In the rows, 128 means zero.
Each path below is one point turned by a fixed rotation once a step. After each direction that follows a path, write how fast that rotation turns it, in degrees a step (0 if it stays still).
Each turn is a multiple of 5 degrees from 10 to 175, or 0.
Each row of a path follows its step; steps can be skipped.

step 0: [135 137 139 125 132 144 131 130 125 119 140 120 124 126 125 131 131 124
 137 124 127 127 123 123 137 123 140 123 130 127 130 137 123 133 129]
step 1: [132 125 130 137 120 131 128 129 133 137 126 121 128 123 133 129 128 124
 122 125 131 130 144 124 144 121 140 122 123 139 129 134 124 133 133]
step 2: [127 134 127 135 122 140 133 139 119 134 136 119 130 127 125 128 139 117
 134 130 127 127 121 122 131 120 129 115 123 131 131 124 124 122 121]
step 3: [119 125 139 132 133 131 132 130 135 138 136 117 118 120 123 135 125 117
 124 131 129 118 135 124 139 135 134 127 129 132 134 124 129 132 130]
step 4: [130 128 138 138 132 131 123 137 132 125 129 128 134 134 123 131 125 114
 126 122 117 132 119 119 136 121 138 124 128 130 130 128 118 126 119]
step 5: [130 130 143 133 129 125 127 136 136 140 132 130 128 116 128 129 134 119
 142 133 135 127 131 125 133 125 134 131 124 139 130 132 125 123 138]
step 6: [126 125 132 133 122 133 134 139 126 124 132 132 130 131 127 125 137 118
 121 141 132 130 119 127 138 131 140 130 126 137 136 126 122 136 121]
step 7: [126 132 144 126 128 131 134 134 119 130 134 123 124 124 122 131 115 124
 135 123 140 129 126 121 131 127 137 125 134 134 138 129 118 130 136]
step 8: [135 131 130 143 124 129 123 138 133 126 123 116 128 128 126 129 131 122
 120 131 130 133 127 125 134 126 135 124 140 147 124 135 126 135 126]
step 9: [127 131 137 137 126 131 129 125 119 133 131 120 125 118 119 121 133 125
 139 139 134 126 121 123 138 117 129 120 128 124 131 137 118 128 128]
step 10: [117 125 132 141 125 137 139 137 134 125 122 121 123 129 121 128 137 122
 121 125 132 128 134 120 140 128 136 133 130 129 133 131 131 132 137]
step 11: [132 134 132 131 124 135 128 133 123 136 129 133 131 121 108 132 122 118
 128 121 129 128 122 118 134 114 129 126 128 131 130 128 126 134 122]
Speeds:
[128 130 128 130 128 127 127 125 129 124 128 128 131 127 130 130 128 131
 130 130 132 130 127 129 124 129 129 132 130 132 134 128 124 129 127]  40
[131 127 127 129 126 127 128 131 127 126 123 125 131 128 130 127 128 125
 124 130 127 127 133 126 129 132 127 133 126 129 128 128 129 129 125]  160
[121 129 129 130 132 125 126 127 131 128 125 126 128 127 125 129 129 128
 128 128 127 127 126 125 129 128 127 130 127 126 127 131 130 124 124]  60
[132 126 128 130 129 128 127 126 127 133 128 127 128 129 127 127 131 127
 127 128 130 132 128 133 127 127 128 130 126 129 125 131 125 123 127]  100

step 0: [126 114 134 134 125 123 123 119 134 120 129 129 134 132 136 117 132 124
 124 127 122 135 118 128 132 139 124 125 114 125 126 119 131 130 132]
step 1: [135 128 125 128 122 137 131 123 135 125 136 112 140 136 127 126 123 131
 129 132 130 124 117 125 140 129 122 133 127 119 126 125 132 141 126]
step 2: [132 131 128 125 123 135 118 135 127 128 131 123 142 133 119 127 121 130
 123 127 114 138 126 118 122 130 129 137 137 125 126 131 116 127 126]
step 3: [129 125 145 124 130 124 124 119 116 130 135 125 129 138 127 130 127 127
 140 128 122 141 132 127 126 134 120 134 128 131 125 118 125 118 127]
step 4: [144 119 128 135 134 134 130 124 142 121 128 126 123 137 123 131 132 132
 136 127 131 130 136 131 129 133 111 133 131 127 129 124 128 125 131]
step 5: [134 137 123 133 129 124 121 124 136 115 127 122 125 124 124 123 135 136
 129 126 121 118 121 119 118 139 126 135 127 119 128 122 120 125 132]
step 6: [122 137 139 137 125 135 129 125 125 128 142 126 134 132 123 128 129 131
 127 125 124 121 115 134 122 132 124 126 115 132 120 125 117 124 126]
step 7: [127 124 130 135 131 134 139 123 133 126 135 135 136 142 124 126 129 137
 116 134 132 140 124 128 132 125 129 132 129 131 132 118 119 127 137]
step 8: [132 130 134 130 126 123 118 116 135 126 133 120 129 128 135 140 135 133
 115 131 126 136 121 119 132 125 122 129 141 122 131 124 129 124 130]
step 9: [128 124 136 127 119 135 114 123 134 113 132 123 132 134 125 132 134 117
 131 128 127 132 121 126 117 126 124 131 127 133 119 136 134 128 134]
step 10: [125 119 134 118 130 144 129 121 127 111 120 124 136 135 128 121 125 137
 134 130 131 128 122 123 131 135 126 132 122 128 129 126 125 121 126]
step 11: [136 117 134 130 119 131 128 126 134 133 125 119 128 131 128 123 126 134
 118 135 120 129 125 126 128 145 120 127 126 122 129 122 118 127 115]
Speeds:
[128 127 129 127 127 127 127 129 128 126 132 127 130 125 127 131 130 123
 129 124 129 127 128 128 124 130 132 126 132 125 128 128 124 129 127]  110
[128 123 126 130 127 127 127 130 133 129 127 131 128 128 124 125 128 125
 125 129 126 131 129 129 123 127 128 131 126 131 128 130 126 130 129]  155
[125 132 130 124 127 126 125 129 131 130 132 129 128 131 131 131 127 131
 128 129 129 132 133 129 128 127 128 130 131 131 129 128 128 129 128]  70
[130 131 128 130 127 131 127 124 130 127 129 130 128 124 131 130 129 128
 124 129 129 127 127 130 128 125 133 126 126 131 128 125 127 127 132]  40
[134 126 128 124 127 131 125 129 128 130 128 128 131 127 131 126 124 126
 132 128 124 128 130 127 131 130 130 128 128 129 127 125 129 130 127]  35
[124 130 129 133 128 130 130 132 129 130 129 127 130 127 129 127 126 130
 126 128 127 127 127 127 128 133 130 129 126 127 129 124 131 133 129]  65

step 0: [113 130 123 129 127 141 130 126 116 117 122 139 126 130 123 136 135 125
 128 134 133 128 127 120 136 120 127 129 135 119 134 123 122 131 125]
step 1: [116 131 131 123 137 123 135 129 117 130 133 121 130 122 114 129 132 140
 116 131 128 129 128 125 129 130 128 125 133 127 130 120 112 126 121]
step 2: [129 127 122 133 128 128 123 121 114 131 123 134 130 112 120 115 126 134
 131 123 124 116 128 132 121 132 127 117 134 124 124 122 123 121 127]
step 3: [134 134 118 137 137 139 132 123 129 114 129 134 123 120 120 124 124 133
 126 123 134 126 121 126 137 123 124 124 136 123 134 128 128 125 140]
step 4: [128 127 124 125 133 121 128 122 121 120 131 137 123 121 129 146 127 136
 117 123 128 128 113 127 135 124 122 128 128 134 128 128 116 130 123]
step 5: [125 124 139 127 130 122 124 115 127 121 128 133 129 128 123 124 132 136
 128 138 123 110 120 131 125 129 118 124 122 127 136 129 119 123 121]
step 6: [126 133 129 134 137 130 126 117 138 119 125 134 120 124 123 129 129 136
 127 133 128 123 131 130 123 141 139 115 124 130 128 120 125 124 141]
step 7: [123 127 120 128 126 120 127 129 124 113 129 144 120 128 126 133 119 126
 131 128 130 138 130 140 133 130 125 128 128 135 130 125 120 116 138]
step 8: [123 136 137 125 121 132 136 123 124 121 130 137 129 127 122 136 127 127
 142 127 128 130 123 128 139 131 121 125 119 128 139 120 118 127 117]
step 9: [116 138 130 132 137 135 121 127 127 130 129 132 134 135 125 119 129 142
 123 127 125 128 125 126 131 137 131 124 118 138 128 117 121 122 119]
step 10: [114 127 121 135 130 132 109 128 121 123 133 127 125 124 124 126 130 125
 133 125 133 122 129 141 132 125 130 116 130 127 124 118 129 119 131]
step 11: [114 133 126 132 128 130 125 129 125 124 133 129 122 114 113 131 116 125
 134 130 135 129 122 123 143 128 134 132 132 124 137 134 124 128 131]
Speeds:
[132 131 126 127 127 129 133 131 126 130 128 129 128 128 129 123 128 129
 130 123 127 132 129 130 128 129 126 126 128 128 129 124 126 127 127]  60
[132 130 125 130 129 128 125 128 128 128 126 128 131 124 128 128 123 125
 128 128 132 129 132 131 129 129 129 127 126 126 129 131 127 128 133]  90
[128 124 122 127 131 125 126 128 129 131 127 131 127 127 129 127 126 129
 127 127 128 128 130 128 129 131 129 130 128 133 125 127 125 131 125]  140
[127 127 124 127 132 133 127 129 129 126 125 128 126 134 131 129 131 127
 126 127 129 129 129 128 129 125 129 125 130 129 127 128 127 127 132]  110

step 0: [136 120 127 133 114 129 114 121 128 125 125 128 118 131 137 124 126 128
 122 126 125 120 123 132 126 130 125 126 117 123 126 137 123 129 129]
step 1: [122 136 139 118 122 132 123 123 132 135 125 131 120 124 128 134 131 133
 128 144 124 121 118 122 129 129 127 126 130 130 127 127 130 118 127]
step 2: [132 130 123 135 128 133 132 127 129 137 115 122 127 116 133 125 125 121
 140 129 120 126 128 132 124 122 131 134 140 130 134 129 133 123 134]
step 3: [131 122 130 137 129 128 118 117 120 129 126 124 129 129 128 128 125 137
 122 130 129 122 147 134 127 124 123 124 126 132 135 122 125 124 135]
step 4: [121 116 134 128 133 124 123 130 124 120 121 130 121 122 135 136 133 120
 129 134 132 127 120 132 132 123 119 127 118 130 121 124 125 119 128]
step 5: [134 130 132 129 138 134 133 123 136 128 123 121 117 128 131 137 135 129
 131 130 121 134 126 126 131 136 127 126 136 114 131 136 122 122 132]
step 6: [126 134 136 128 127 126 123 126 122 142 124 116 130 118 139 123 124 130
 132 120 132 127 133 124 132 135 133 128 124 127 131 123 122 131 137]
step 7: [127 124 134 140 120 124 121 119 121 125 127 128 125 139 133 132 128 129
 129 123 131 128 120 123 131 117 129 131 132 142 125 134 123 126 135]
step 8: [117 116 135 128 130 138 133 125 142 127 125 127 131 127 129 128 122 133
 127 141 121 132 124 128 137 128 123 120 134 135 125 129 125 127 132]
step 9: [127 125 118 127 132 129 127 128 135 128 120 120 125 133 142 118 132 125
 135 126 126 121 133 131 139 125 138 127 131 118 130 120 126 121 127]
step 10: [132 130 128 131 132 123 126 129 123 135 137 120 129 133 133 140 128 140
 125 129 141 128 124 128 134 122 127 126 129 128 136 116 132 122 137]
step 11: [126 112 136 135 134 127 130 135 123 126 125 129 128 127 133 132 126 120
 133 133 141 131 124 130 132 131 129 126 134 130 125 138 133 138 136]
Speeds:
[129 131 131 132 127 128 127 128 128 129 129 128 128 128 129 131 129 125
 127 128 131 129 125 126 128 135 130 129 124 125 127 131 127 131 129]  60
[130 128 128 130 127 132 134 130 130 129 126 129 126 127 129 126 124 125
 129 128 126 130 135 127 130 131 126 128 131 126 127 129 129 129 130]  115
[130 126 127 128 130 123 128 125 132 133 128 130 124 127 132 131 129 127
 128 128 127 126 129 130 127 129 128 125 130 131 125 126 128 131 130]  0
[128 127 127 126 130 130 128 130 131 126 126 126 129 128 128 128 134 128
 131 132 126 132 128 125 123 129 131 126 128 131 127 130 130 128 132]  110

step 0: [135 133 130 127 122 129 131 130 124 132 111 127 135 113 130 119 123 132
 130 119 133 124 133 129 123 129 124 128 117 129 129 126 144 144 117]
step 1: [134 126 119 120 128 118 142 133 135 125 133 121 137 112 130 124 113 126
 129 137 136 130 121 129 133 126 117 133 124 124 133 130 120 130 137]
step 2: [137 130 125 136 132 133 132 128 129 144 130 136 126 133 120 134 129 133
 119 144 137 134 125 116 125 119 122 135 129 124 123 123 136 120 139]
step 3: [131 125 135 120 136 135 116 138 127 131 128 123 126 142 135 126 121 137
 128 126 138 111 128 124 112 129 126 137 124 133 124 132 138 129 126]
step 4: [120 122 137 124 122 129 125 113 123 123 125 122 123 120 145 126 119 127
 129 123 129 132 133 125 123 125 108 128 123 123 131 141 128 132 134]
step 5: [134 137 130 129 122 123 135 115 138 133 133 128 124 127 127 130 120 135
 124 119 132 128 132 127 138 110 125 137 121 123 127 122 116 117 122]
step 6: [132 139 127 134 124 121 124 135 122 126 121 128 129 129 110 133 117 145
 133 122 129 128 125 132 119 131 126 133 127 117 117 117 138 129 130]
step 7: [130 117 120 128 133 121 129 136 132 130 119 123 130 129 143 126 115 129
 138 130 131 135 131 137 125 126 138 138 128 119 128 138 137 136 140]
step 8: [146 124 122 121 137 123 135 104 133 127 128 132 125 129 134 132 124 125
 129 134 132 133 133 117 121 123 122 129 140 130 128 129 129 132 128]
step 9: [137 134 130 117 137 131 121 132 121 130 139 137 127 136 122 134 124 125
 123 114 134 132 125 125 117 124 122 134 120 122 143 118 129 122 123]
step 10: [116 127 135 130 119 135 120 130 139 124 119 129 130 128 139 140 116 132
 128 124 124 134 113 129 117 127 125 126 118 128 129 118 132 132 136]
step 11: [120 134 121 134 127 118 121 115 143 128 125 129 127 130 126 123 120 142
 131 135 126 131 137 124 129 121 130 137 122 135 139 139 121 138 131]
Speeds:
[134 126 127 127 130 128 133 131 126 129 126 130 131 127 128 129 126 125
 129 132 126 127 129 128 127 128 129 129 131 128 132 126 131 128 128]  55
[132 121 128 128 130 126 126 127 126 130 128 127 125 129 130 131 132 127
 129 124 129 126 132 127 128 129 126 127 128 130 128 131 129 129 127]  80

step 0: [128 130 123 130 127 126 120 128 124 130 120 130 133 111 141 127 127 130
 143 132 126 132 142 130 138 119 122 127 140 130 128 118 124 126 136]
step 1: [124 128 122 129 128 143 129 123 143 129 136 132 139 126 128 130 124 139
 140 136 130 141 133 129 130 115 124 129 136 121 131 132 131 132 130]
step 2: [125 124 131 130 133 137 124 125 138 123 133 130 138 130 116 135 133 129
 126 126 134 135 136 128 134 133 126 126 119 120 138 119 144 124 143]
step 3: [138 128 126 125 133 142 133 120 126 126 139 128 123 141 135 132 136 124
 132 124 129 131 123 129 126 142 125 127 121 118 132 114 123 121 135]
step 4: [130 123 124 145 131 125 136 116 119 121 131 127 121 134 129 137 133 121
 120 127 129 130 134 124 128 134 134 133 132 114 129 121 115 133 120]
step 5: [132 130 129 139 128 119 130 138 123 126 127 128 133 112 132 137 123 126
 130 123 141 127 128 138 123 134 130 124 129 112 119 123 118 130 118]
step 6: [123 128 134 134 133 116 120 135 127 127 140 149 138 119 136 126 133 137
 128 127 127 132 127 134 122 121 123 127 131 129 123 128 114 131 130]
step 7: [134 116 128 139 122 135 120 137 137 130 136 140 133 123 131 129 139 131
 129 128 132 130 132 121 128 129 132 119 135 134 123 142 131 132 140]
step 8: [135 129 134 138 130 130 127 118 129 134 132 126 138 130 135 130 130 123
 129 127 124 129 117 122 123 125 129 109 122 126 138 138 140 128 141]
step 9: [137 126 122 139 119 128 130 107 124 139 120 127 131 131 128 125 133 125
 127 131 129 122 126 127 136 125 120 122 120 130 130 119 121 118 138]
step 10: [128 122 121 137 133 132 144 124 126 141 125 114 125 136 126 130 126 135
 127 127 131 131 129 141 135 119 122 120 139 119 127 125 117 124 126]
step 11: [126 125 131 132 142 125 129 134 121 122 115 133 136 129 121 127 121 129
 130 128 134 143 132 142 141 123 136 124 136 123 126 119 125 123 130]
Speeds:
[130 131 129 127 126 131 131 127 129 128 123 127 130 130 127 129 129 130
 127 129 127 132 129 129 131 126 125 131 132 127 132 127 131 123 129]  40
[126 127 127 129 131 125 128 126 130 129 125 126 126 123 130 125 127 131
 127 128 128 126 125 129 129 130 132 130 131 125 129 128 125 125 128]  65

step 0: [129 136 134 130 127 127 122 123 123 122 127 132 125 129 126 132 136 132
 116 126 147 140 126 123 133 125 131 129 134 128 133 126 130 126 117]
step 1: [138 131 133 119 119 132 140 132 122 130 125 126 137 118 125 121 119 128
 123 126 119 140 128 122 124 133 127 123 131 127 126 127 125 131 124]
step 2: [118 136 129 127 133 132 123 121 130 128 118 143 128 129 129 127 126 130
 128 129 134 131 128 121 130 128 112 117 132 125 122 122 128 120 127]
step 3: [129 121 127 126 121 122 133 122 127 126 127 125 130 129 128 126 125 132
 109 136 136 139 126 120 124 127 132 123 131 125 142 131 133 130 132]
step 4: [137 138 123 121 124 134 130 133 115 122 113 134 129 124 138 129 128 133
 124 120 124 127 127 123 126 124 122 126 121 126 125 123 129 129 120]
step 5: [126 134 130 138 136 124 130 128 130 131 119 124 129 123 119 122 125 124
 128 138 136 137 134 124 120 123 124 121 134 113 128 120 129 124 127]
step 6: [131 129 117 124 126 136 124 123 130 128 121 134 118 123 127 122 132 130
 114 122 127 138 123 120 129 125 138 121 134 134 130 134 133 128 124]
step 7: [129 129 134 127 128 119 132 128 121 128 125 130 135 111 134 127 118 129
 124 118 128 120 129 119 122 130 120 125 132 120 128 122 136 129 125]
step 8: [133 128 119 126 132 130 120 123 129 129 124 127 129 134 125 126 138 123
 129 135 131 135 124 118 131 128 118 116 130 113 132 130 128 130 119]
step 9: [129 126 118 123 128 125 140 129 131 119 119 127 125 121 124 124 123 132
 121 115 132 136 131 131 126 125 126 128 136 133 142 123 129 130 126]
step 10: [132 128 132 124 133 127 131 128 125 130 123 142 130 122 135 118 134 118
 123 131 131 121 131 126 117 125 122 120 124 124 120 132 133 137 118]
step 11: [131 123 119 134 128 130 131 119 135 119 124 121 120 124 123 132 127 132
 123 132 124 126 137 121 131 123 123 115 138 115 128 128 128 126 131]
Speeds:
[126 126 129 129 129 130 128 124 131 129 129 133 127 125 128 127 125 126
 127 129 126 127 130 126 126 129 130 125 131 132 124 129 130 128 131]  85
[129 127 127 127 128 127 131 130 130 133 126 131 125 125 132 130 125 129
 130 124 129 130 126 130 131 126 125 129 126 128 126 124 128 128 130]  140
[131 125 127 131 124 128 130 129 131 129 129 128 124 132 129 131 130 128
 129 129 130 131 128 125 127 128 129 130 134 128 130 130 128 126 127]  130
